In the data rows, the value 128 means zero.
Each pair is two rows. How far apart are they, by a hidden measure? 0 means very close, and 40 very far. Two or three weighted sums of its numbers give each row a place; it is the straight-line distance between the places.
[116 213 155 178 141  51 148 151 147 171 106 107 141 128 104 172 150 145  70 118]
[141 113 166 201 129 191 143 145 101 100 164  80  98 119 153 122 174 112 137 132] 22
[153 115 119  86  89  81 106 101 125 126 139 173 174 155 118 106  97 100 148 107]
[102  97 168 160  84 155 153 124  91 134 173 126  97 129 134  95 163  84 124 173] 18
[ 89 191 151 135 167 127 152 165 154 209  96  60  99 156  96 114 141 164  69  74]
[ 64 181 136  99 152 142 132 142 131 178  94 135 221 129  97 158 146 135  72 123] 19
[103  99 162 221 152 198 138 168 114 120 145  74  74 104 147 132 175 146 148 163]
[162 109  86  89 118  89 107 102 111 114 113 141 170 140 119  65  98 173 162 110] 18
[139 145 125 101 183 141 129 157 119 159 121  87 119  98 110 118 128 156 116 118]
[141 106 122 150 130 132 133 152 139 117 123 132 154 124 121 102 121 113 141 110] 18
[110 124 131 150 115 132 128 104 121 107 123 131 116 128 135  91 114 131 129 137]
[ 71 118 182 158  74 136 147 136 133 109 147 172 103 149 119 207 170 100  95 174] 5
[159  82 101  56 111  90 134  80 122 122 109 134 142 116 138  90 104  82 181 101]
[176  84  77  77 103 100 212  66 123  98 136 166 159 132 166  74  73 104 168 118] 7
[176  93 116  72 106 101 123 106 125 105 151 179 167 137 104  88  76 124 179 118]
[152 121  83 144 206 168 109 161 144 128 130  26 111  81 177 105 127 169 155 116] 25
[154  94  76  96  90  80 118 100 101  87 130 174 129 141 144  25  56 107 162 130]
[ 90 160 143 133 123 122 127 141 177 161  97 122 127 133  90 174 133 109  87 107] 22
[191  97  99  78  96 107  73 101 123 114 126 151 164 135 156  64  79 105 167 153]
[ 92 119 170 145  89 163 164 119 135 128 163 140 115 137 142 144 133 105 122 137] 6
[119 109 139 166 114 176 156 165 124 128 163  78  86 116 155  85 179 134 140 151]
[144 122  88  76 104  68 113  90 124 120 100 146 171 117 125 125  86 121 138  91] 27
[172 117  82  64 112  74 139 117 117 115 133 180 135 120 154  73  85 127 164  91]
[124 141 123 133 139 151 127 164 110 142 173 102 129 114 118 127 156 142 100 115] 8
[118 144 141 141 145 167 120 140 124 202 122 107 134 129 120 123 148 153 107 134]
[123 131 117 138 169 143 123 161 119 113 105  89 115 111 111 135 135 165 127 127] 8
[ 93 175 177 125 169 140 129 127 152 159  85  99 136 131  88 154 151 214  51  96]
[138 102 162 236 135 160 127 128 111 138 143 114  97 137 182 125 175 106 143 205] 38
[170 102  68  87 118  94 143 102 124 111 125 158 179 147 161  95  73 114 157 110]
[119 134 137 155 147 186 123 167 126 108 157  78  72 115 145 112 201 127 130 174] 11
[143  96 137 144 148 145 111 128  86 124 143 125 112 125 149 103 139 135 152 169]
[149 125  96 136 179 149 120 146 131 159 130  88 146  98 111  89 111 160 142 129] 9
[ 93 176 121 145 123 122 137 118 141 146 110 114 133 137  85 162 138 109  65  95]
[155 121  78  81 111 100 123 125 131 111 126 167 160 125 106  99  91 137 134  89] 23
[123 154 139 159 157 140 129 161 124  97 147 104 118 103 114 128 133 137 113 127]
[177 113  78  91 103 107 119  96 121 126 102 175 183 165 155 105  80 127 152  94] 5
[ 80 126 178 145 113 115 159 152 139 144 111 150 110 146  86 148 154 100  82 134]
[190  55  46  93 100  88  95  97 106 111 139 178 157 145 160  96  81 112 160 107] 10
[ 94 177 143 139 116 138 143 118 129 153  97 112 103 133  85 148 145 124  82 107]
[138 150  99 158 242 169 117 186 125 136 141  80 139 100 140  90 152 178 137 112] 28
[137 107 132 165 197 171 126 133 119 113 138  90 103  92 115 146 157 134 142 134]
[143 101 148 134 142 165 123 145 128 110 135  84 102 111 157 138 122 130 121 147] 7
[124 120 174 155 143 139 144 146 117 126 161 105  94 106  99 137 146 132 134 150]
[ 74 161 143 134 109 113 147 141 137 174 121 133 124 139  90 161 141 111  89 118] 13
[159 109  85 133 165 133 126 132 115 119 140 124  94  93 152 103 113 144 164 132]
[ 72 135 196 169 142 173 166 155 129 122 149  97  75 106 102 156 184 127  91 175] 10
[151 103 157  89  72 103 124  89 123 107 127 178 162 150 134 113  85 115 156 110]
[128 161 120 137 167 151  85 157 127 144 104  93 134 123 114 133 134 145 130 110] 23
[163 100 128 110  81  86 155  84 140 114 130 169 164 155 150 102 106 109 178 144]
[ 92 183 148 129 145 151 154 136 148 150  87 117 128 133  90 151 145 122  68 102] 20
[161 104 108  86 102  82  84  98 154 109 131 172 161 160 158  90  88 127 161  90]
[146 116 117 102 107  83 114  96 134 116 117 167 170 138 160 109  87 103 144 108] 12
[125  86 150 187 171 184 144 179 118 133 163  87  88 107 169 135 183 149 150 177]
[ 81 184 126 136 122 127 195 152 136 143 101  99 135 163  89 143 140 225  85  70] 28
[150  93 126 113  91  85 129  85 132 114 128 185 177 182 138 116  98 134 151 122]
[ 87 181 134 127 132 120 132 118 167 129  73 110 170 146  70 175 144 133  78  89] 25
[ 92 164 155 132 114 121 165 102 148 167 101 118 137 118  67 171 144 116  79 114]
[152  97 116  95  92  84 117  72 110 106 138 178 136 163 255 105  77 116 157 123] 26
[186 126  54 117 187 141 105 163 116 127 126 102 117  64 140  88  83 155 159 128]
[120 123 165 147  81 142 162 112 116 119 172 159 110 146 141 122 142  83 139 181] 15
[107 106 162 156  84 133 169 165 132 131 147 133  94 148 135 167 143  96 116 177]
[112 163 117 155 180 156  96 180 132 142  88  81  90 125 103 126 133 148 123 126] 11
[190 103  87  85  90  74 117  92 122 106 178 207 173 151  99  83  72 101 165 129]
[132 116 129 133 158 174 146 137 113 105 130 120 132 113 144 135 148 121 148 149] 17
[111  96 159 142  82 130 145  95 113 104 182 152  96 109 169 126 160 113 143 166]
[128 127 114 148 177 162 130 151 119 140 143  93 121 109 142 102 157 150 146 148] 11
[110  86 128 139 137 146 130 140 118  97 135 116 133 154 171 108 137 122 154 145]
[171 104 136 128 152 150 122 136  92 132 133 112 106 107 122 186 143 149 158 140] 26
[145  90 146 167 128 143 124 141 133 125 145  85 124 145 161 128 145 107 127 175]
[150 125 120 125 180 168 123 155 119 127 141  74 125  86 174 115 123 150 148 130] 16
[153 115 124 136 134 133 119 144 115 132 119 126 122 116 137 112 120 123 139 143]
[164 112 115  73 118  82 104 101 111 121 119 153 150 143 149 120  80 133 132 108] 18
[140 105 148 181 148 175 141 145 113 129 168 101  79 107 130 136 148 122 137 145]
[149 114 134 118 155 156 110 115  86 117 147  92 108 115 158 125 158 123 158 142] 21
[ 96 183 137 121 140 145 137 159 124 147  75 114 126 143  45 163 148 129  71  85]
[140 102 178 151 115 135 114 114 126 107 176 136 112 139 154 117 154  68 142 164] 9
[103 107 124  92 121  86 114  83 125 118 118 161 180 146 152 125  87 119 162 112]
[135 105 151 142 122 159 147 150 115 129 151 123  95 109 173 147 147 106 124 152] 2
[164 150  87  47 125  92 102  72 101 117 111 165 185 148 148  97  87 135 148  92]
[144 128 118 153 191 153 119 154 109  98 128  79 101  68 107 113 131 136 153 145] 34
[ 92 120 186 154 105 133 137 129 109 125 156 148  94 140 157 182 143 136 122 194]
[ 75 191 131 185 150 141 152 161 155 155  58 109 127 129  76 142 157 156  72  80] 7
[ 94 170 148 142 160 142 134 144 139 156  96 113 100 137  94 137 146 125  81 114]
[183 118  99 142 198 163 123 154 111 142 108  87 132 117 173  92 133 207 159 139] 23
[144 104 130 145 153 134 107 142 120 119 119  80 107 115 149 113 138 129 161 140]
[ 98 161 123 126 125 115 129 156 156 142  92 116 142 129  85 146 143 141 102 123] 6
[186  95  84 105 119  90  99  88 104  95 142 163 159 166 182 117  80 117 147 117]
[158 126  96  95 104 179  65  70  90 111  97 157 169 132 112 104 105  89 146 114] 13
[ 91 127 132 132 144 144 121 146 121 124 132 122 154 132 111 122 115 128 120  99]
[146 115 109  93  93  85 111 108 141 126 109 163 180 144 161 110  82 100 134  92] 9
[177 119 134  73 113  96 122  97 130 102 126 156 151 126 150 109  85 122 162  94]
[155 124 105  83 107  85 105  76 129 107 116 158 158 119 129 146  92 119 148  78] 4
[ 82 146 178 174 126 160 135 149 134 134 137 119  80 143 129 159 150 144  98 184]
[ 96 106 171 155  75 108  99  95 166 108 183 167  76 117 124 153 163  79 122 168] 16
[119 111 117 161 160 147 121 155 113 121 150  82 172 113 127 145 147 128 153 105]
[ 69 130 195 177  74 210 137 125 112 128 158 143  75 123 113 184 183  79  96 177] 13
[ 66 182 137 134 153 120 124 157 165 165  75 124 123 154  73 121 143 115  66 130]
[169 101  96  86 107  81 106  96 122 125 130 165 140 120 151  78  94 150 153 118] 13
[ 81 114 200 155  63 127 140 126 139 111 164 171 110 172 149 136 163  86  91 170]
[120 133 109 155 179 167 133 151 107 125 157  94 114  94 141 166 154 145 128 133] 12
[ 76 181 129 128 122 133 136 151 136 136  90 124 155 134  60 138 150 150  88 105]
[152 101 112  99 110  91 119  91 128 113 145 151 167 122 131 103 100 120 154 122] 14
[128  96 129  93  79  89 110  77 126 129 148 160 148 161 143 123  90 110 149 106]
[120  89 178 130  73 141 127 122 124  83 161 120 121 153 124 154 144  97 123 171] 3
[ 89 175 128 139 145 120 121 120 143 173 107 112 116 142  54 160 133 142  79  89]
[146 102 130 126 154 132 126 115 135 189 166  87 133 112 190 111 133 119 142 179] 12
[115  91 181 157  83 145 139 129  80 115 181 148 110 158 125 165 160  79 129 144]
[112  97 195 150  66 124 139 109 133  74 178 181  65 163 105 141 147  79 122 191] 22
[129 137 143 166 157 169 135 175 108 128 163 114 104 101 109 148 159 154 114 153]
[ 84 180 130 114 155 139 130 154 138 165  87 131 129 133  86 152 146 146  61 107] 10
[145 113  99 104  94  83 110  98 115 116 117 172 175 135 156  73  92 103 159  86]
[ 84 173 109 135 115 133 153 142 142 165 106 111 131  99  82 144 157 124  66  95] 7
[ 92 195 136 113 134 136 113 124 144 167  95 107 105 140  88 146 127 139  80 104]
[136 111  95 122 161 162 137 142  92 134 138  90  90 150 123 120 150 154 139 120] 26
[139 117 129 140 152 146 132 116 112 136 122 130   0 109 169 102 165 136 154 154]
[138  87 146 122 124 143 132 120 100 101 178 126 106 104 136 112 144 115 180 151] 16
[155 125 123 120 128 118 142 171 127 120 161 127  75 129 166 118 162 122 161 175]
[ 88 182 135 131 151 139 134 136 159 162  81 103 138 136  80 160 140 153  74  95] 16
[146 103  94  94  80  76 100  96 128 105 116 173 162 140 163 106  83 117 158 119]
[126 111 126 149 165 155 128 146  73  97 175  80 105 113 142 145 139 165 150 152] 6
[166  85  97  73  94  72  99  89 119 143 160 164 170 154 150  93  92 101 169 140]
[147  86 146 131 114 123 153  95 109  78 189 187 100 119 138 176 146 128 145 181] 3
[122  97 165 198 143 198 144 151  81 117 156 112  72 124 171 152 176 118 154 148]
[126 119 117 119 115 126 124 145 137 131 135 134 104 171 140 116 123 112 139 143] 12
[160 127  93  83 157 130 114 145  90 112  90 117 154 107 128 141 109 149 153 121]
[ 98 174 112 144 138 124 121 144 165 166  69 108 117 143  71 158 152 142  73  93] 13
[143  88  90  74  89  84 104  82 121 101 142 200 189 139 141 110  84 103 168  87]
[135 105  98 113  92 101 118 106 130 117 129 164 153 137 160 107  67 113 141 130] 11
[129 122 139 131 167 187 130 169 117 140 134  97  89 104 118 125 151 142 127 152]
[ 91 173 136 147 132 120 199 145 142 160  68 121 158 128  76 157 150 151  70 120] 15
[155 127 112 163 101  84 112  86 130 130 135 187 162 148 121  95  82 113 136 107]
[101 172 147 126 128 130 143 171 150 140 107 120 125 148  96 156 132 137  68 117] 11
[122 112 107  86 130  96 124  99 141 102 113 151 146 141 127 121  84 105 154 118]
[ 86 175 146 145 137 121 128 154 136 142  93 106 143 135  92 161 149 146  75  94] 19
[194 107  82  74 112  78  93  91 103 120 108 179 198 144 158  66  63 107 173 108]
[136 114 105  77 124  81 115 113 128  92 113 159 160 152 138 127  76  95 138 109] 3
[169 115 104  94 154 134 128 143 122 153 145  76 119  97 155  88 133 152 168 130]
[133 139 144 163 162 157 117 174 109 127 122  93 122 104 135 128 143 152 142 143] 20
[171 114 118  96  87  95 121  71 139 110 164 190 142 166 154 106  91 141 160   0]
[153  99 116 149 166 165  96 159 140 124 138 100  91  84 136 115 126 143 149  77] 34
[ 84 164 129 162 143 126 156 154 143 160  99 112 124 111  69 145 134 135  90 151]
[ 85 175 130 132 136 126 133 146 118 122  88 118 129 120  72 207 149 125  76 109] 31
[ 93 171 157 119 123 118 140 143 123 137 118 124 132 155 118 178 117 128  89 125]
[160  95 103 103 118  82 106 123 110 114  95 142 121 142 135 117  90 112 160  99] 30
[127  98 150 147 117 111 130  99 140 107 159 135 100 129 134 120 146 131 121 158]
[149 149  97  92 154 144 124 139 134 117 101 100 160  83 141  99 133 131 165 148] 27
[145  97 129 145 152 182 137 154 104 129 162 114 102 114 154 131 137 139 145 173]
[197 106 131  80 144  93  88  89 100 132 132 143 178 119 156  99  85 111 166 107] 36
[ 92 121 192 195 111 161 120 133 128 161 133 111  65 140  96 160 173 126  95 186]
[ 85 180 117 147 154 124 145 146 126 133  75 113 125 146  76 149 147 137  78 114] 31
[ 92 130 179 180  95 157 147 128 145 161 150 109  83 144 107 169 175  93 119 168]
[ 86 193 217 140 136 122 116  95 162 162  77 105 127 123  95 151 148 111  95 100] 35
[ 74 181 127 132 134 127 147 148 155 144  77 119 134 144  86 157 140 131  76 111]
[107 153 121 146 174 153 148 169 119 143 106 114 106 121 128 147 140 150 124 122] 8
[164 129 111 110 102  79 126  83 156 148 108 162 150 109 218  98  88 120 157 147]
[121 122 118  76 101  79 143 104 139 105 130 160 158 128 144 123 107 137 140 106] 11
[128 121 141 120 141 154 121 148 123 116 146 106 115 125 144 128 133 137 141 155]
[150  81 135 135  74 109  61 107 113  87 153 146 142 158 143 140 127 112 122 194] 10
[ 72 177 142 140 141 127 127 147 130 151  80  99 120 132  83 169 139 119  70 116]
[145 123 111  84 100  87  85  99 129 107 126 135 156 145 129  95  78  99 155 144] 10
[138 114 120 138 148 147 108 152 133 127 144 120 104  92 161 116 127 122 142 164]
[148  79 145 178 143 151 142 151 109 104 169 106 109  95 175 120 156 128 152 170] 5
[ 97 184 148 123 128 113 122 131 138 161  87 119 132 190 107 144 131 159  73  99]
[ 78 163 129 142  99 119 127 106 152 120 127 139 119 155 121 188 158 104  89 133] 5
[171 110 105  93 109  96 107  98 137 109 117 158 160 123 129 116  88 120 150 102]
[133 152 115 142 164 134 126 133 140 148 116  98 229 120 155 158 128 152 103 113] 30
[109 147 116 137 169 156 126 153 128 154  89  79 108 125 132 140 141 166 128 127]
[100 202 141 130 118 126 127 146 143 160  69 116 135 131  74 154 126 110  71 133] 27
[160 119 121 211 179 134 130 172 132 132 135  86 115 112 158 120 149 152 163 126]
[109 120 164 150  89 133 160 120 119 143 160 130  89 140 133 143 145  99 117 167] 27
[ 66 134 150 175 175 178 153 154 120 145 145  94  98 106 126 169 187 139 102 131]
[ 85 108 207 190 130 189 140 170 106 122 181 106  87  91 155 159 190 115 123 181] 3
[101 179 135 138 137 115 138 127 123 128  85 118 166 159  82 170 126 114  95 109]
[156 125 121  75 112  88 117 110 154 119 125 176 179 141 126 117  86 107 138 106] 25
[170  70  82  76  87  54 109  74 149 102 154 190 165 154 152 113  78 118 165 147]
[148  92 144 161 148 168 141 130 102 100 159 105 109 110 165 140 155 128 155 191] 18
[114  92 154 145 121 136 156  88 124 118 138 148  70 138 127 140 130  85 138 155]
[ 96 196 131 139 132 126 153 145 137 145  97  96 141 152 107 118 150 143  67 107] 38
[144  98 117  68  78  94  99 104 167 123 145 164 162 133 132 107  86 144 148 108]
[161  82  95  77 113  89 100  72 117 112 150 168 176 155 162  89  66 112 179 142] 17
[124  97 180 181  96 170 189 150 104 123 182 117  91 116 113 180 165 121 121 172]
[141 136  99 109 190 145 130 144 114 100 118  95 142  97 144 104 119 125 136 113] 22
[148 132  93  93 103  86 125 108 124 123 106 175 167 134 116 109  84 126 149 112]
[136 107 133 146 150 157 121 156 139 122 156  90 103 121 148 113 139 141 146 170] 19
[149 125 106 126 181 150 114 199 132 119 138  65  87  84 182 117 140 159 153 101]
[ 96 197 137 135 120 114 147 129 138 173  82  98 117 155  88 137 145 124  84 114] 20
[184 108  77  81 104  84 113 112 116 109 150 168 191 160 139 103  64 112 172 107]
[130 112 158 143 139 175 128 129 119 119 188 114  88 111 183 138 165 126 150 178] 9
[108  88 183 173  98 175 124 152 148 117 186 108  96 135 133 166 165 122 135 179]
[ 85 101 180 151 126 180 150 126 125 107 200  88  94 105 128 154 181 108 136 186] 14
[127 113 164 150 154 144 148 159 134 106 188 102 116 125 191 100 130 164 149 181]
[118 131 143 155 101 133 134 141  97 116 136 132 110 147 151 161 144 106 133 125] 24
[130 129 128 122 127 130 110 130 108 118 135 125 121 110 107 141 128 136 145 110]
[ 80 177 142 147 144 127 144 139 166 170  75 123 101 110  81 150 141 120  79 132] 10
[164 113 114 110 115 102 118 113 112 103 126 184 138 124 115  83  94 114 161 119]
[137 118 100 125 192 166 152 165 117 119 150  92 118  86 125 113 144 147 159 129] 6
[ 85 179 136 138 132 129 148 133 146 124  96 121 148 142 115 187 147 151  83  93]
[ 85 186 131 114 128 128 163 155 161 190  76 128 137 142  81 140 135 131  82 110] 21
[165 108 105 141 165 150 155 166 132 124 133  94 135 105 159 100 126 150 149 118]
[121 109 111  81  98  86 122  81 119 111 118 186 161 143 153 133  45 106 151 111] 16
[137 104 138 159 157 166 143 137 118 114 152  79  93 110 131 117 156 126 145 160]
[176 158  81 116 168 137 105 155 133 126 111  79 151 149 148 115 118 149 143 120] 30
[ 92 194  78 134 140 125 133 150 147 150  79 105 136 139  56 170 176 118  71  86]
[132 134 123 123 104 126 132 127 135 116 211 150 130 125 192 103 112 111 174 165] 4
[141  99 142 158 165 145 139 141 122 147 141  98 112  86 161 120 144 149 153 153]
[153  82 136 171 131 156 113 136  99 126 195  78 100  86 169 159 156 108 177 166] 15
[106  97 178 145 109 133 149 110 127 105 165 134 105 143 211 128 165 112 131 154]
[147 125  86  91  97  67 118  78 126 114 110 193 159 127 127 110  72 108 146  92] 11
[ 73 183 135 149 135 116 156 143 133 116  87 124 130 159  57 151 125 131  78  91]
[118 117 147 125 194 183 140 152 114 132 155 105  94 105 162 108 176 123 150 158] 14
[131 128 118 147 222 175 142 142 124 124 124  79 111 104 135 120 140 146 126 132]
[ 93 153 134 131 112 117 128 113 138 147  92 123 152 200  87 150 133 111  89 106] 13
[156 120  85 104 115  95 118  95 172 120 111 162 163 100 139 108  95 111 147 102]
[170 127  93 127 159 140 114 143 135 132 126 103 121 107 141 118 124 168 153 103] 6
[160 119  82 144 178 131 136 125 124 127 148  98 148 106 123 103 105 155 159 119]
[139 121 106  89 109  77 131 119 125 136  93 170 115 149 121 108  86 115 148  97] 8
[ 78 177 152 164 132 128 122 140 147 137  92 110 140 137  61 159 126 143  69  91]
[121 114 148 141 126 147 132 138 129  98 159 111 104 122 147 138 151 126 134 131] 7
[108 187 146 149 140 146 128 170 138 168  80 108 121 112  88 164 142 160  86 101]
[119 114 165 140 105 146 131 134  89 141 154 155  93 135 121 163 154 111 143 175] 12
[153 128  97  30 190 175  98 161 137 135 137 104 148  92 162 108 115 153 158 121]
[106  87 168 134  95 134 179 125 114 106 179 128  97 147 167 124 153 109 133 180] 18
[ 96 189 153 141 120 131 145 126 140 148  81 100 130 137  63 173 141 115  77 108]
[176 105  88 138 167 157 122 133  82 119 146  78 104 132 144 106 111 169 157 102] 26
[ 82 175 135  70 153 129 108 155 138 167  85 103  92 134  66 148 159 157  61 122]
[137 160 116 143 150 143 126 153 134 138  83  93 117 122  92 110 127 153 118 112] 14
